One turn moves each row of this set onto another row. After a few examples, where does it send each row asked below?
q_99: [ -4.3  -1.7  15.0   4.8  -7.1  -7.6   5.1  -3.2 -22.7   8.2 -27.5 -11.3
  10.0   3.7]
q_593: [ -5.5 -40.3   5.2  -3.1  -0.5   0.3  -2.1   8.0  -0.9 -11.1  -7.8  -7.4
  13.3  -1.2]
q_269: [  4.1  -7.3 -13.1  -5.8  -7.4  18.5  -1.3  -2.9  13.0  17.8  12.0  -1.3
  -3.8  13.9]
q_231: [  2.9  -3.2  27.2  -7.8   6.1  -4.2  18.5   7.9 -11.0  -7.3  -6.3  -6.6
   4.8  -2.1]
q_691: [ 10.4  -5.0  -1.0  -2.5   6.6   8.8  16.0  -0.1   8.3  -1.6  15.2   3.9
 -12.3  14.1]
q_137: [ 7.6 -5.5  7.4 -8.3  6.3  2.8 19.1  5.4 12.0 -0.9 16.3  1.7 -5.4  6.4]
q_870: [ -2.8  -5.8  -6.1  -3.7 -16.2  21.4 -14.9  -5.7  -9.9  22.6 -13.8 -11.5
   7.4   9.8]
q_490: [ -4.8 -10.4  30.0  -7.1  -4.9  -6.7  16.7   3.6 -12.2 -15.1  -5.8 -10.4
   2.3   5.3]
q_717: [  0.1 -12.5  12.5  -7.5  -3.4  -1.1  19.3   2.2  11.0 -10.5  17.4  -1.9
  -8.0  13.1]
q_452: [-10.0  -1.0  19.5   1.2  -9.3   4.7   9.1  -0.7 -20.6   0.0 -28.9 -13.0
  12.8   8.4]
q_482: [  2.0  -1.8  19.4   2.2   5.0 -16.8  23.4   2.4  -7.7  -3.6  -7.8  -3.1
   1.8   3.1]
q_445: [ -4.2  -5.3 -15.4   1.5 -13.0  19.5   3.7  -6.3  13.1  15.3   2.8  -1.8
  -1.3  23.0]
q_762: [ 0.2 -4.0  1.5 -1.3  1.0  5.0 24.5  1.7 16.7 -2.2 11.7  2.6 -4.9 17.1]
q_834: [ -9.1 -13.2  -4.5  -3.1 -26.2  18.6 -14.5  -9.7  -7.1  14.1  -9.0 -14.0
   3.2  18.0]
q_720: [-10.6 -10.8  19.7  -4.1 -18.9   5.9  -4.3  -3.6 -23.3   0.2 -22.4 -17.7
   9.1   8.3]
q_956: [ 5.8 -4.1 -0.7  2.3  3.4 -8.2 21.1 -0.7 12.7  4.7 11.5  3.8 -6.6 11.4]
q_755: [ -0.3  -4.0  -3.3   1.4 -12.3  21.2 -12.6  -8.4 -20.3  14.6 -20.7 -11.0
   2.9  13.1]
q_986: [ -6.5 -41.1  -4.8  -2.1  -6.1   7.4 -10.2   4.7   1.8  -2.7  -7.1  -7.6
  12.7   2.5]
q_723: [ -4.0 -40.8   1.2  -3.0   0.4   1.5  -0.6   7.8   5.7 -10.0  -1.2  -4.9
  10.3   0.5]
q_967: [  1.5  -5.4 -18.0   4.9 -10.1   6.2   1.0  -8.8  10.1  21.8   3.8  -0.3
  -3.9  17.5]
q_6: [ -2.6 -14.4  -8.9  -5.1 -16.1  14.2   0.1  -5.9  14.2   7.7  15.4  -3.9
  -7.6  20.9]
q_215: [ -4.7 -41.5  -5.1  -2.6  -3.0   5.6  -5.4   5.8   7.4  -5.5  -0.8  -4.9
   9.8   2.9]
q_412: [ -7.1 -40.5   1.8  -2.2  -4.5   4.2  -8.0   5.9  -3.4  -6.3 -11.4  -9.3
  14.6  -0.4]
q_675: [  0.7  -1.7  20.0  -0.5  -1.5   6.2   3.7  -0.9 -29.1  -2.0 -24.7 -11.2
   5.0   4.4]
q_294: [ -3.7  -3.2  19.1  -5.0  -7.8   7.3  -2.5   0.9 -24.8   7.4 -24.8 -14.9
  12.4   0.3]
q_472: [ -3.3  -1.6  23.0  -1.3   3.2  -4.3  28.0   5.1  -4.1 -11.8  -7.9  -4.2
   3.7   8.2]
q_190: [-10.6  -3.4  -4.4   3.2 -19.3  19.4  -6.1  -7.8 -10.0  16.6 -22.5 -11.8
   9.7  17.5]
q_884: [  7.4  -2.4  21.2  -3.0  10.3  -1.4  21.6   4.5 -11.0 -12.5  -2.6  -2.2
  -4.4   4.9]
q_678: [ -4.7  -3.9  -8.1   6.2 -16.5   6.3  -8.8 -10.1 -12.0  23.7 -20.2  -9.8
   6.9  12.5]
q_891: [  5.6  -5.9 -16.2   0.2  -7.4  22.8  -4.7  -7.8   2.6  15.2   4.0  -1.9
  -7.6  19.2]

q_231 moves to q_294
q_675 moves to q_755
Now find these:
q_215 moves to q_723
q_472 moves to q_452
q_99 moves to q_678
q_717 moves to q_490

One turn moves each row of this set onto another row. After a few examples, where does it send each row asked below?
q_278: [  9.5 -19.0 -13.9 -15.0   4.6 -15.5  -9.2  16.9  -7.3   0.5  18.2  -3.8
 -37.8  13.6  34.1 -16.3  11.6   3.6 -10.9   1.4   2.3  -0.6   8.8]
q_963: [ -4.3 -18.2 -20.3   2.4 -14.5  -7.5  -7.7  21.7  -3.5  -0.5   2.9  -9.8
 -19.1  15.5  29.9 -22.3  12.7   6.0 -20.8  -7.1  -6.9  18.5   0.1]
q_127: [ 24.4 -20.0 -26.9  20.0  13.8   3.5   2.2 -11.4  -9.5  -5.1  -2.0  -5.8
  -7.1  27.6  12.3  -9.4  14.7 -16.4 -17.5 -10.2  21.6  -7.4  12.9]
q_258: [ -5.7  -5.1 -17.8 -18.0 -11.3  -6.7  -4.0  21.1 -33.1   5.2  22.7 -19.3
  -2.0  14.4  24.7 -13.5  -2.8  -6.8 -22.9 -11.5  -6.8 -19.9  13.8]
q_630: [  7.7   2.0 -22.5   5.7   6.9  20.2   1.8  17.6  -1.0  -8.9  13.3 -14.9
  13.7  21.2  10.4 -13.8  10.8 -12.7 -17.4 -27.7  -2.4   5.4  15.1]
q_978: [  9.6   4.8 -11.8  33.6  -8.1  -3.6   4.9   1.8 -22.8 -13.0   7.7  -5.4
  -4.3  22.9  27.2 -16.5   9.3  -4.2 -27.7   5.0   4.7 -19.5  26.9]
q_672: [ -3.6  -8.7 -12.3  29.2  -2.8  -1.0  -0.6   9.5 -28.5  -8.4   8.2 -14.0
 -10.1  17.1  17.5 -14.0  14.9   4.1   3.4  23.9   8.6  -8.9   5.8]
q_730: [ 21.2 -17.6 -18.0  -4.0   6.0 -11.2  -4.7   5.0 -10.2 -11.8   1.1  -6.7
  -4.7  10.1   3.4 -29.0  18.7 -12.3 -34.3  18.4   3.5  -3.6   8.6]
q_442: [ -1.8  -4.7 -10.6 -12.5   3.3  -9.5  10.3  -1.9 -36.0 -21.1   3.7 -25.7
  -7.6   7.0  13.6  -8.1   4.3 -24.1   0.6 -19.4   2.4  -5.9  17.4]
q_873: [  6.9 -19.1 -18.9  15.7 -17.7   5.0  -2.3  -2.3 -23.5 -25.0  19.2 -15.0
   3.6  30.5  26.1   4.7  22.9 -25.0 -20.6  -1.0   3.5  -4.6  14.9]
q_9: [  0.8  -5.9  -0.6  21.6  -0.4  12.3  -5.7   8.8   0.7 -17.8   8.6  -2.2
 -21.5  24.2  15.5  -3.0  12.1 -23.6 -19.8   8.7  13.2   1.2  18.8]
q_533: [ -4.8 -19.0 -18.3 -13.4  -3.9 -18.4 -14.5   9.6 -18.1  -9.2  19.5   4.7
  -0.4  -2.9  24.5 -27.9   5.0  11.2  -1.3 -15.2  10.7 -12.7   6.5]
q_157: [  5.0 -14.0 -42.1 -14.2  -9.8   6.2  -9.0  -5.4 -11.0  -8.6  -5.8 -13.2
  -6.4  13.9  13.0 -23.8  16.7 -11.9  -4.7 -11.1  14.5 -10.1  35.4]
q_704: [ -9.5  -5.9   0.4   5.0  -7.6 -11.0   3.7  14.5 -27.4 -15.7  16.8 -12.2
  -6.6  -1.7  20.1 -15.8  -9.3   0.2   4.4  -6.0 -10.7 -13.8   8.8]
q_854: [  3.2 -14.8 -20.8 -13.0  14.0 -13.1 -15.9   5.5 -15.3   7.0  20.2 -16.5
 -20.2  -1.2  13.9 -33.3   7.9  -2.8 -17.2 -16.8  12.8   2.8  12.1]
q_879: [ 10.8 -20.4 -17.9  23.0  -0.1   0.4   6.8   3.2  -0.7 -16.2   6.2   5.1
  14.0  23.1  19.4  -5.8   3.1  -8.3 -18.3  -9.7  13.3 -13.1  -8.2]
q_403: [ -3.8  -8.5 -13.0  -0.7  -3.0  -1.9  -8.3   5.5 -33.0  -5.7  12.1 -20.7
 -33.0  -6.6   9.7 -15.5   7.2 -12.5  -0.9   2.3   0.9   9.4  14.0]
q_407: [ -4.6 -12.7 -23.5 -19.6   8.0 -10.7  -6.6   8.6 -13.2 -11.9   5.6 -12.4
  -7.7   7.9  17.4 -11.9   9.5  -4.4  -9.3 -43.6  12.6  -6.9   6.7]
q_486: [ -3.3  13.6 -19.0 -10.6   1.6   0.0 -14.5  25.3 -21.4  -6.8   5.6 -16.3
 -26.6  -1.0  30.7 -12.4   7.3   3.2  -9.0  -3.7  14.0 -12.3  18.8]
q_491: [  1.3   9.8 -24.7 -12.3  -0.8  -0.2   1.8  16.1 -16.5 -11.2  26.8   4.0
   1.8  12.7  36.3 -24.4  -5.4   0.2  -2.8 -19.2  14.2 -15.0  15.0]
q_536: [ 16.8 -21.3 -27.5  32.3  -4.6   6.2  -6.1   0.0  -7.4   4.8  14.7   1.8
  -0.4  11.3  23.6 -13.2  17.0   1.7 -12.6   5.8  13.3   4.9   5.7]
q_904: [ -3.3 -11.7 -12.8  13.6   8.0   2.2   9.4   0.9 -25.2   0.7   0.1 -24.5
 -11.7  29.6   1.8  -7.9  14.4 -26.3  -9.5   9.2  13.1   2.1  11.5]
q_726: [ 13.0  -1.4 -19.3  27.7   2.6  -8.5  -6.4  17.0  -2.5 -14.3  29.0   9.6
 -10.6  25.9  35.0  -9.8  10.7  -0.3  -8.5   1.6   9.6   1.5  12.4]
q_937: [ 19.3 -13.0 -28.2  10.0  -4.7  -7.5 -18.4  17.9 -22.3 -20.0   6.0  16.3
  -7.6  28.4  23.9  -6.9  11.6   6.9   5.1  -7.3  -0.4  -6.1  15.3]
q_78: [ -0.6 -13.3 -30.9 -30.3  -7.4   6.9   6.0   1.2 -14.7  -7.7   8.7 -17.9
 -12.7   7.6  12.6 -16.1  20.3 -10.8 -29.3 -19.1   7.9 -14.8  10.0]
q_396: [ -9.1  -5.3 -20.6  21.5  -5.1  -3.6  10.2  13.2 -20.4 -15.8   6.9 -22.6
  10.1  26.9  15.1   7.9   2.6 -14.3   1.6  -2.1   5.2 -17.7   5.4]
q_540: [  8.1  -7.3 -16.0  -3.7  11.4  -7.4  -6.4  11.3  -9.8 -29.4  17.9  -9.8
  -0.1  32.0  28.3 -38.0 -13.1  -8.0  -9.6 -10.4   7.4 -15.9   3.1]
q_46: [ 14.3 -25.7 -19.9   6.9  -2.2  -3.2   1.0  -4.0  -6.0 -10.1   4.8  -6.0
 -23.1  25.8  12.0  -6.7  39.0  -8.4 -29.9   3.6   5.1  -4.4  15.3]
q_16: [  3.1   1.0 -27.5  10.9  -6.0  10.0  11.2   0.2  -8.8 -18.0  19.9   1.6
  14.4  24.8   8.3 -16.0  12.5 -17.0 -28.1 -14.2  14.5 -19.0  14.9]
q_562: [ -4.2 -15.5   1.2 -34.5   3.7   2.9  -5.7  13.0 -26.0 -11.5  10.5 -13.9
 -13.5  18.5  27.2 -14.4  18.7 -15.0  -5.0  -3.6  11.3  -6.5  14.2]

q_403 moves to q_904
q_491 moves to q_726
Now find these:
q_873 moves to q_258
q_630 moves to q_540
q_127 moves to q_407

